(7): [114 130 175 152 148 142 127  96 112 131 111  84 138 158 152 175 106  86
 156 150 141]
(2): [106  84 152 142 141 155  96 114 152 130 132 158 148 175 111  86 175 138
 112 150 127]
(15): [152  86 148 142 111  84 131 155  96 175 106 175 114 127 138 141 152 158
 150 130 112]
perm: [142 148 175 132 111  96 152 106 152  86 112 127 138 158 130 114 155 141
 150  84 175]  (2)
perm: [141 150 156  86 106 175 152 158 138  84 111 131 112  96 127 142 148 152
 175 130 114]  (7)
perm: [ 86 106 111 112 131 127 141 142  96 175  84 152 138 156 152 114 175 130
 158 150 148]  (7)
perm: [138  84 155 131 141  86 152 111 148 152 112 175 158  96 106 127 150 142
 114 130 175]  (15)

(133): [ 87 131  40 147 110 178 127 180 163 123 116 138 180 147  99 172 159 169
 121 110 134  96  84 137  57 137 214  57 116  85 154  99 138 175 168 163
 141 160 177]
(112): [113 153 115  95 151  66  93 142 137  90 130 118 107 142 144  93 104 138
 145 122 110 150  91 113 101 115 164 143 100 107 153 126 109 131  94 153
 136 156  88]
(106): [101 100 113 143 110 130 122 107 151 126  94 156 144 115 115 153  93 118
 142 145  91 142 137  88 109 153 164 104 153  90 107  93 151 138 136  66
  95 113 131]
(70): [145  80 158 122 171 101 153  88 113 137 113 136 105  78 140  87 113 109
  99 110 158 158 112 110 172 143  75 136 146 120 111  90 128 102 129 113
 136 108 115]
(123): [124 127 129 128 128 127 130 129  96 128 129 128 126 127 128 127 127 128
 128 129 130 126 128 131 127 130 127 129 121 127 128 127 128 127 128 126
 128 110 128]
perm: [129 131 127 126 130 128 127 124 128 127 128 127 126 127 129 128 129 127
 129 128 128 128 130 130 110 127 128 127 128 128 128 129 127 128 121 128
 127 126  96]  (123)
perm: [136  66  95 113 131 101 100 113 143 110 130 122 107 151 126  94 156 144
 115 115 153  93 118 142 145  91 142 137  88 109 153 164 104 153  90 107
  93 151 138]  (106)
perm: [118 142 136 143 101 150 153 113 145 164 130 151 142 109 153 115 131 137
  91  66 107 122 104 138  95 100  94  93 115 144 107 110  90 113 156  93
 153 126  88]  (112)
perm: [115 100 153 126 142  93  90 110  66  93 153 164 109  95 153 107 137 138
 130 104 142 150 113 118 131 151 156 136 144  91 145 113 115 122 143 101
  94  88 107]  (112)
perm: [177  87 131  40 147 110 178 127 180 163 123 116 138 180 147  99 172 159
 169 121 110 134  96  84 137  57 137 214  57 116  85 154  99 138 175 168
 163 141 160]  (133)

(38): [106 131 118 152]
(165): [154 120 118 101]
(105): [ 85 131 162 157]
(119): [131  86 157 134]
(118): [ 90 133 162 126]
(9): [ 85 131 134 157]
(26): [ 90 132 126 162]
(8): [162 126 132  91]
(69): [ 59 132 125 121]
(196): [107 147 111 155]
(88): [ 32 136 150 193]
perm: [ 59 121 125 132]  (69)
perm: [131 162  85 157]  (105)
perm: [193 150 136  32]  (88)
perm: [162  90 126 132]  (26)
perm: [132 162  90 126]  (26)

(150): [220 127 104  61 187 110 137 179 156 157  43 108]
(89): [145  97  83 142 147 180 155 195 187 149  35 149]
(10): [ 61 220 104 179 156 187 127 157  43 108 111 137]
(107): [135  98 123  87 164 172  97 190 185 185 218  77]
(51): [204 114 162 180 131 154 111  37 134 226  94  99]
(103): [ 43 179 220 127 157 137 104 111 108  61 156 187]
perm: [ 94  99 204 114 162 180 131 154 111  37 134 226]  (51)
perm: [131 154 111  37 134 226  94  99 204 114 162 180]  (51)
perm: [ 43  61 104 108 110 127 137 156 157 179 187 220]  (150)
perm: [195 187 149  35 149 145  97  83 142 147 180 155]  (89)
perm: [185 218  77 135  98 123  87 164 172  97 190 185]  (107)

(47): [186 212 163 132 207  16  70 172  79 213  82 158 145 169]
(76): [132 186 163  16 159  82  70  79 207 169 213 172 145 212]
(83): [145 186  79 163 158 212 172  70  83 213 169 207  17 132]
perm: [212 145 172 213 169 207  79  70  82 159  16 163 186 132]  (76)
perm: [132  17 207 169 213  83  70 172 212 158 163  79 186 145]  (83)
perm: [169 145 158  82 213  79 172  70  16 207 132 163 212 186]  (47)
perm: [ 16  70  79  82 132 145 159 163 169 172 186 207 212 213]  (76)
perm: [207 132  16 145 212 158  70 213  79 169 163 186 172  82]  (47)

(52): [184 169 187 123 199]
(151): [186 166 150 162 169]
(152): [161 150 217 117 200]
(90): [166 207 110 158 108]
(74): [207 158 110 108 166]
(4): [207 108 158 109 166]
(11): [ 89  55 223  83 152]
(143): [162 186 150 153 167]
(57): [144 126 167 112 159]
(193): [162 186 150 169 167]
perm: [150 162 167 169 186]  (193)
perm: [162 169 186 166 150]  (151)
perm: [169 167 162 186 150]  (193)
perm: [158 109 166 207 108]  (4)

(72): [ 75 112 190  79 150 114  78  60 138 141 151 105  97 102  51 139 103 122
  65 132 121  96 173]
(35): [102 118 119 158 194 133 116  22 111 139 150 162  83 144 128 124 143 136
 154 145 101 125 163]
(122): [ 51 105  75  79  66 114  60 102 190  96 121 151 141 173 139 103 132 112
 150  78 122 138  97]
(44): [151 141 110  72 133 144 109 134  90 144 144  89 110 125 155 124 108 165
 157 164 109 130 128]
perm: [128 130 109 164 157 165 108 124 155 125 110  89 144 144  90 134 109 144
 133  72 110 141 151]  (44)
perm: [ 75 190 138 121 114 132 122 151  51 173 139 141 105  97  78 103  96  65
  60 102 112  79 150]  (72)
perm: [173  75 112 190  79 150 114  78  60 138 141 151 105  97 102  51 139 103
 122  65 132 121  96]  (72)
perm: [125 163 102 118 119 158 194 133 116  22 111 139 150 162  83 144 128 124
 143 136 154 145 101]  (35)
perm: [132 121  96 173  75 112 190  79 150 114  78  60 138 141 151 105  97 102
  51 139 103 122  65]  (72)

(32): [176 127 210 195 110 207 133 170 121 100]
(113): [207 121 176 170 196 100 133 110 128 210]
(43): [176 195 207 132 170 110 121 210 128 100]
(56): [133 176 207 121 210 170 128 110 100 195]
(148): [134 127 210 100 110 207 195 121 176 170]
perm: [128 100 176 195 207 132 170 110 121 210]  (43)
perm: [100 110 121 128 133 170 176 196 207 210]  (113)
perm: [110 128 100 133 207 121 210 176 196 170]  (113)
perm: [195 100 110 128 170 210 121 207 176 133]  (56)
perm: [100 133 128 121 176 210 110 207 195 170]  (56)
perm: [170 121 100 176 127 210 195 110 207 133]  (32)

(13): [120  58  72 117  72  80  71 123 139 110 117 123  77  77  87  79 123 116
 121 117 144  69 110 120  81 106  99  89]
(20): [ 81 120 110 106  80 116  72 144  77 120 117  99 117  87 139  72  79 121
  59  77  71 123 117 123 123  69 110  89]
(85): [110 131 122 144  75  93 147 122 108  96 112 126 164  96 134 111 104 110
 114 141 173 114 117  81 101 104 146 128]
(108): [110 120 116 122 117  81 121  79 123  87  71  72 123  89  77 106 110 139
 117  69 120  80  72  58 117 144  99  77]
perm: [120 116  72 123 144  79 121 123  99 139  89 123 117  81  80  72 120  87
 117 110  58  77  77 117  69 110  71 106]  (13)
perm: [ 72  99  59 139  87  71 110 106  81  77  80 120 123 121 110 116 120 123
 117  72 117  77  69  79 123 144 117  89]  (20)
perm: [ 58  69  71  72  72  77  77  79  80  81  87  89  99 106 110 110 116 117
 117 117 120 120 121 123 123 123 139 144]  (13)
perm: [120 110 116 123  80  72 117  71  99 139 121  72 106  81  69  89 120  77
 123 110  87  77  79 123  58 144 117 117]  (13)
perm: [ 99  89 120  58  72 117  72  80  71 123 139 110 117 123  77  77  87  79
 123 116 121 117 144  69 110 120  81 106]  (13)

(22): [184 117 167  97]
(100): [ 62 139  85 167]
(6): [111 142 116 172]
(147): [102 125  17 152]
(166): [117  55 106 187]
(39): [187 117 106  56]
(58): [ 17 152 103 125]
perm: [167  97 184 117]  (22)
perm: [ 55 106 117 187]  (166)
perm: [172 142 116 111]  (6)
perm: [106 187 117  55]  (166)
perm: [ 56 106 117 187]  (39)
perm: [106  56 187 117]  (39)
perm: [102  17 125 152]  (147)

(33): [ 74 134 144 126 178 125 140  64 158  86 106 154 216]
(157): [128 115 119 118 123 138 117 122 112 113 100 142 158]
(48): [134 146  89  69 152 160 115 127 103 153 121  94 178]
(202): [134 127  88  94 160 178 153 103  69 152 115 121 146]
(201): [141  44 134 114 127 180  34 115 112  73  74 114 149]
(189): [134 154  74 178 158  64 125 216 144  86 126 141 106]
(183): [136 130  87  63 152 172  96 122  94 140 106  96 192]
(125): [127 102 133 137 112 132 113 120 116  97  90 159 150]
(198): [127  92 137 141 110 133 106 119 116  90  86 162 147]
(80): [137  63 153 143 127 152  63 124 141  90 117 105  94]
(117): [140  72 140 122 136 160  59 123 134 101 120  90 107]
(97): [130 170  77  61 152 154 138 127  93 164 118 108 201]
perm: [158 142 100 113 112 122 117 138 123 118 119 115 128]  (157)
perm: [ 64  74  86 106 125 126 134 140 144 154 158 178 216]  (33)
perm: [142 158 128 115 119 118 123 138 117 122 112 113 100]  (157)
perm: [ 69  89  94 103 115 121 127 134 146 152 153 160 178]  (48)
perm: [ 64  74  86 106 125 126 134 141 144 154 158 178 216]  (189)

